[ 0.5  1.3 52.9 81.5] : Virat
[ 0.5  1.3 52.9 81.2] : nidum
[-0.6  3.5 53.1 82.8] : Belef
[53.1  3.5 -0.6 82.6] : lamo
[ 0.5  1.3 52.9 80.8] : nanif
at: [-0.6  3.5 53.1] : Belef, 0
find: [ 0.5  1.3 52.9 81.2] : nidum

[ -1.1  23.7  13.1 -55.2 -12.2  14.0 -37.2  21.7  -7.5 -42.8   4.8  12.5
 -25.1 -26.7  24.4   2.4  -8.4 -21.7  13.0   4.1  -5.6  67.6  30.5   8.7
  18.0   9.1  15.8 -19.7 -27.3  32.6 -12.1  34.2 -16.8  -2.7  -6.1  10.1
  -6.9   8.8  33.0 -17.9 -30.1  -7.8 -16.5  17.7 -16.5   6.4 -31.7 -28.6
 -13.5] = vaz
[ -2.4  48.1  52.9 -55.8 -40.8  40.6   2.8  10.3   4.0  -7.9 -12.0  25.4
 -22.7 -36.3  28.0  -3.5  11.3 -23.9   1.1  15.1 -25.5  28.3  24.3  -0.2
  -4.6  11.9  17.4 -17.8  15.4  49.0  67.3  11.6 -50.1  19.7  31.7 -36.6
  17.6   3.8  67.1 -33.8 -12.5  13.8 -52.0  38.5   9.6  58.8   1.6  -4.7
 -25.7] = Taga
[ 18.0   9.1  15.9  42.7  10.5  -2.8  23.8 -11.1  16.3  16.2 -16.4  -8.0
  25.5   6.8 -11.0  -6.3   7.5  12.0 -20.7  -2.6   9.0 -53.9 -15.9 -17.5
 -20.7  10.0 -19.7  -3.7  19.6 -17.9 -36.0 -12.8 -26.1  11.3  11.4  -5.4
  -6.4  -0.8 -39.7  10.4  -0.8   9.3  18.4 -12.8  11.8 -13.7  26.5  13.2
  13.3] = gev
[  4.2 -20.5  37.3  -9.1   1.5  12.5 -19.9  17.6  11.5 -35.4 -17.1   3.3
   4.7 -27.7  -0.1  -6.9  -5.5 -11.7 -10.7  -0.1   5.4  14.3  21.9 -11.8
  -4.4  23.2  -8.6 -30.8 -13.9  16.4  18.6  29.3 -55.3   9.4   3.4   6.9
 -18.7  10.8 -12.8 -10.2 -45.0   2.1  -0.1   5.6  -0.1 -16.6  -9.2 -23.9
   0.3] = duvo
[ -1.1  23.7  13.1 -21.7 -12.2  14.0 -37.2  21.7  11.1 -42.8   4.8  12.5
 -25.1 -21.7  24.4   2.4 -12.2 -21.7  13.0   4.1  -5.6  67.6  30.5   8.7
 -21.7   9.1  15.8 -19.7 -27.3  32.6  55.2  34.2 -16.8 -12.2  -6.1  10.1
  -6.9   8.8  33.0 -17.9 -30.1  -7.8 -16.5  17.7 -16.5   6.4 -12.2 -28.6
 -13.5] = vusog
count vusog: [-12.1] : 0
at: [ 17.7 -16.5   6.4 -31.7 -28.6] : vaz, 43
at: [ 11.5 -35.4 -17.1] : duvo, 8
at: [-21.7   9.1  15.8] : vusog, 24
count duvo: [-0.1] : 4

[ 54.5 -42.4  14.5  45.5  46.3   5.3  -7.5  -0.9  21.1 -17.1 -34.3  -1.0
  -9.8  24.6   7.0 -76.1 -23.7  21.1 -39.6   5.2  10.0  -5.7 -63.6 -14.7]  Ror
[  7.6  -0.7  34.5  54.2  18.2  27.5  24.5   4.4  43.1  21.7  31.2 -23.7
  13.8  27.7 -71.2  31.3 -37.1  11.5 -30.4 -21.8  16.6  54.1  45.2 -23.9]  gabi
[-25.6 -24.1  33.7  53.3  28.2  -2.1  33.2  16.1 -66.7 -28.5  19.0  30.1
  39.0  40.5 -28.6  -8.8  16.2  16.1 -18.8 -11.5  28.2 -11.6  21.6  39.4]  tis
[ 63.0 -52.1  10.3  14.6  22.0 -24.3  33.2 -28.5  11.1 -66.7  31.3 -42.1
  -6.8  34.3 -58.3 -36.8  -1.9  10.6  15.0  37.7  43.7  77.5  14.1  -4.9]  Dogab
[-22.0 -16.1  53.6 -52.5  25.1 -25.8  43.9  36.8 -52.5  -0.4  27.4  16.0
  16.0  11.0  25.7 -52.5 -52.5  -3.1 -12.5 -18.1 -11.7  16.0  22.6 -13.0]  meb
[  9.3 -67.2  41.1  -5.7 -27.3  -4.6  49.2 -42.4 -14.6   3.6 -27.4 -11.0
   5.4  11.6  21.2   1.8 -12.8   3.9 -39.1 -18.5  27.4  49.7  39.8  18.6]  fem
[ 42.4 -19.4  61.5  44.8  -2.5   2.3   6.7   0.0 -41.9 -34.2  36.1 -44.2
   8.6  44.0 -31.0  -3.4  11.9  23.3  21.2  18.6  18.6  29.9 -36.1 -60.8]  girir
[  3.6   1.7  38.0   9.3  31.5  57.5  48.0  -7.4  26.5 -20.1  47.9 -25.7
 -49.0  52.0 -26.4 -21.7  48.0  36.8 -18.9   1.8 -22.6   7.1  30.1 -55.6]  Med
[  1.5 -35.8  -5.6  14.5  31.3  33.7  24.0  11.6  18.2 -47.0  -2.6   0.5
  33.1  45.6 -21.2 -75.9  23.5  40.4 -21.3 -42.1  -4.6  59.6 -13.6 -65.8]  Buri
step -1: [46.3] : [46.2]
at: [ 33.2 -28.5  11.1 -66.7] : Dogab, 6
at: [-18.9   1.8 -22.6] : Med, 18
count meb: [16.0] : 3
step +1: [30.1 39.0 40.5] : [30.2 39.1 40.6]
at: [ 54.5 -42.4  14.5] : Ror, 0

[ 53.8  53.8  35.2 -45.3  53.8  53.8] -> nera
[ 57.2 -63.2  33.7  44.2  51.4 -54.4] -> Sute
[37.4 20.1 38.6 20.1 20.1 35.1] -> futur
[ 57.2 -63.2  33.7  20.2  51.4  44.7] -> Mef
[ 37.4 -56.7  33.7  59.7  51.4 -54.4] -> Vibu
step -1: [33.7 59.7 51.4] : [33.6 59.6 51.3]
at: [37.4 20.1] : futur, 0
count futur: [20.1] : 3
at: [33.7 44.2] : Sute, 2
count nera: [35.2] : 1
step -1: [53.8 53.8] : [53.7 53.7]
count nera: [53.8] : 4

[  4.6   0.0  -0.7  56.8   0.4  -6.3  26.3 -10.3   8.6  11.3  21.3  15.4
 -11.5  -9.9 -13.1 -12.8  -1.5  26.0   8.8  -9.4  -7.0]  tutez
[  6.6  -1.4   6.6   6.6   2.0   6.6  -9.0  -6.1  -1.7  15.4 -11.9   0.0
   6.3  13.9  -3.3  -9.4   6.1  -2.5  -4.3   1.4  -1.9]  Kiruz
[  2.0   6.6  -9.0  -5.9  -1.7  15.4 -11.9   0.0 -17.8  38.0 -13.5  30.3
  11.9  33.9  -4.6 -34.4  10.1  -4.9  -1.6 -15.1 -12.0]  Runev
[ 17.2 -35.6 -19.4  20.0  -0.4  20.5  23.4  -4.5  17.2  39.4 -49.1 -23.7
   7.3   5.6 -14.8 -16.2  17.2  18.8 -26.3  17.2  11.2]  kegi
[ 28.7  37.9  32.8 -25.1  -0.7  -3.2  12.4   5.7  20.2 -39.3  75.4   4.4
  -6.7  -4.9  23.7  17.8 -11.7  -7.9   8.9 -19.4 -19.0]  dofed
[-27.4  -5.0   0.9  -8.0  -3.9  11.0 -22.9  -7.7 -17.8  38.0 -13.5  30.3
  11.9  33.9  -4.6 -34.4  10.1  -4.9  -1.6 -15.1 -12.0]  Bikap
[ 43.2 -15.6  16.0  11.0  -4.2 -16.1  63.0  32.2   6.4 -63.0  19.8 -30.6
 -28.7 -67.4  13.3  49.9 -29.8  15.9  17.3  10.8  23.0]  Kosu
[  0.8   1.6  -6.8 -71.8  -1.0  15.0 -26.8   7.3   2.2  -8.8 -29.4 -38.1
  19.6  13.1  13.5  15.5   1.6 -28.8 -19.7  20.6   9.2]  gimom
[  0.4   0.6  17.5 -62.2   6.5  21.8 -13.2   8.0 -10.0  -1.7  -6.4 -10.0
  12.3  28.7  22.1   3.7   3.9 -28.1 -18.4   0.5  -2.0]  Rok
at: [ 15.0 -26.8] : gimom, 5
count Kiruz: [6.6] : 4
at: [  2.0   6.6  -9.0  -6.1  -1.7  15.4 -11.9   0.0] : Kiruz, 4
count kegi: [17.2] : 4

[ 72.8 -67.2  43.3 -11.6 -71.0] -> Gilim
[  3.8 -15.5  20.5   8.2  31.6] -> pekud
[-41.4 -15.5 -41.5 -41.5   4.0] -> patam
[-15.5   3.8  20.5   3.9   3.8] -> sural
count patam: [-41.6] : 0
at: [20.5  8.2] : pekud, 2
at: [-41.4 -15.5 -41.5 -41.5] : patam, 0
count sural: [3.9] : 1
at: [-41.4 -15.5] : patam, 0

[ 35.3  71.4 -21.1   5.5  -1.9 -29.3 -25.6 -22.4] : nezad
[-21.4  -7.3 -10.2 -11.9 -25.6  21.6  30.7  23.4] : zuf
[ -3.7 -14.3  14.0  16.0 -25.7  -5.4 -15.7  -2.8] : Vifis
[ -6.1  -1.4   1.9  12.3  -4.0 -11.9  -3.0 -14.7] : samez
[-21.4  -7.3 -10.2 -11.9 -25.6  21.6  -0.3  18.4] : dusit
[-10.2 -21.4 -25.6 -11.9  -7.3  21.6  36.6  34.2] : gile
step -1: [-1.4  1.9 12.3 -4.0] : [-1.5  1.8 12.2 -4.1]
step -1: [21.6] : [21.5]
find: [-21.4  -7.3 -10.2 -11.9 -25.6  21.6  -0.3  18.4] : dusit
find: [-21.4  -7.3 -10.2 -11.9 -25.6  21.6  30.7  23.4] : zuf
count gile: [-25.6] : 1

[ 61.6 -68.1  61.6 -68.1  61.6] : sifot
[-68.8  32.1  61.7  69.5 -17.8] : Vuseb
[ 77.7 -69.2 -35.4   7.7  25.3] : Fid
[ 48.0  49.5  55.7  72.9 -85.4] : vume
step -1: [61.7] : [61.6]
count sifot: [61.6] : 3
at: [ 7.7 25.3] : Fid, 3
step -1: [-68.1] : [-68.2]
step -1: [48.0 49.5] : [47.9 49.4]

[ 41.9 -68.3  49.4  38.7  49.4  65.9  -0.5  49.4 -63.6  40.0] : mizi
[ 41.9 -68.3 -61.3  38.7  -1.9  65.9  -0.5  49.4 -63.6 -76.2] : Leti
[ 40.0  38.7  54.8  38.7  -1.9  65.9  -0.5  38.7 -63.6  63.2] : suk
[ 63.1  61.0 -60.6  58.8  38.6 -28.6   0.0  57.9  56.9  60.6] : zoke
[ 63.1  61.0   0.0  58.8  29.5 -28.6   0.0  63.1  63.1  60.6] : nogef
[-42.7   6.9  85.8 -38.0 -29.3  49.3   0.0 -46.2   6.8 -39.7] : Mivip
[ 32.4 -43.1 -54.0  30.5  -4.0  60.8  -0.1  38.2 -38.5  31.4] : vom
count suk: [38.6] : 0
count mizi: [49.4] : 3
count nogef: [63.0] : 0
step +1: [-4.0 60.8] : [-3.9 60.9]

[ 12.1  26.1  35.0  52.4 -18.8]  nuvu
[28.0 28.0 43.6 27.9 28.0]  suze
[ 2.3 35.6 35.0 72.0 -1.3]  Mava
[  8.8  39.4  26.4  49.6 -25.8]  Relug
[  7.2  39.4  22.1  52.4 -11.8]  semag
[ 17.0  39.4  30.7  49.6 -11.8]  zotin
[-8.3 35.6 -8.3 66.4 -8.3]  Kat
[10.5 39.4 28.5 52.4  9.2]  Losem
[17.0 33.7 37.1 46.8 -1.3]  Tez
[28.6 24.2 24.2 44.0 -8.3]  leb
count Kat: [-8.3] : 3
count suze: [27.9] : 1
at: [33.7 37.1] : Tez, 1
count Losem: [52.4] : 1
at: [ 8.8 39.4 26.4] : Relug, 0

[ 25.6 -58.1  26.8  -0.6 -34.1 -10.7 -16.2  20.3 -29.0  18.9   1.8   4.6
 -28.7  -2.7 -68.2  12.0  28.3  50.0  -5.7  -7.9 -21.6 -39.4 -38.1 -48.4
  33.7  57.4 -13.7 -45.5 -23.0  32.8  41.8  16.6] -> vak
[ 35.0 -72.9  31.0  11.6 -35.7 -47.0  17.6  34.8  17.9  24.4 -42.1  -6.9
  -4.0 -36.9 -20.1 -38.6 -17.3  13.4   2.4 -36.4   5.8 -56.8 -13.7 -57.8
  20.6   0.7  39.0 -57.4 -29.0   7.5  38.4  20.7] -> Pove
[ -7.7  16.7 -17.1   2.8   8.9   0.3  -7.1 -29.2   4.5  -5.0  20.8   5.5
  16.7  -8.8  26.6  -3.7   3.3   0.9  22.7  38.6  14.7  36.5   4.7   9.2
  -1.4  -2.8   4.5   9.1  -8.5 -26.6 -27.4 -10.5] -> pavu
[  4.4  14.8  23.6 -25.5  41.7 -51.5  -9.9   5.5  45.7  13.5 -33.7  49.7
 -21.8 -22.7  36.6  -6.7 -15.6 -43.9   3.6 -32.9  22.5   3.5  15.6 -11.7
  40.7 -50.5  41.5  -9.9 -14.9 -52.4  10.6  18.4] -> makog
[ 20.3 -56.9  20.9   0.9 -30.1 -15.1  20.7  35.6  -5.7  14.8  -7.4 -21.5
  -3.6   5.1 -36.9  -6.9  -4.6  34.6 -11.2 -26.5   0.6 -34.9  -6.4 -54.0
  -0.9  28.6   8.9 -35.7 -21.0  22.1  16.4   3.8] -> livo
step +1: [-29.2] : [-29.1]
step +1: [-7.9] : [-7.8]

[-10.6 -10.6 -10.6 -10.6] -> Nor
[ 11.9  14.4  53.5 -31.7] -> zek
[ 14.8 -20.5 -33.7  22.3] -> Bim
[ 30.9 -26.5 -27.9  21.3] -> kisen
[ 25.3 -13.7  -2.8   5.7] -> keme
[ 32.6 -25.4 -22.4  18.5] -> ramed
[ 70.1 -45.9 -26.0  25.9] -> bevo
[-20.4 -20.4 -20.4 -19.2] -> Bagiv
[-6.4 -6.4 -8.3 -6.4] -> kodor
[-20.4  21.1 -27.6  17.1] -> lazen
[-19.1  -2.8 -34.4  18.0] -> pum
[-6.3 -2.3 20.2 -9.5] -> Papod
count Nor: [-10.6] : 4
step -1: [-13.7] : [-13.8]
find: [-20.4 -20.4 -20.4 -19.2] : Bagiv
at: [-20.5 -33.7  22.3] : Bim, 1
count Bagiv: [-20.4] : 3
count kodor: [-6.5] : 0

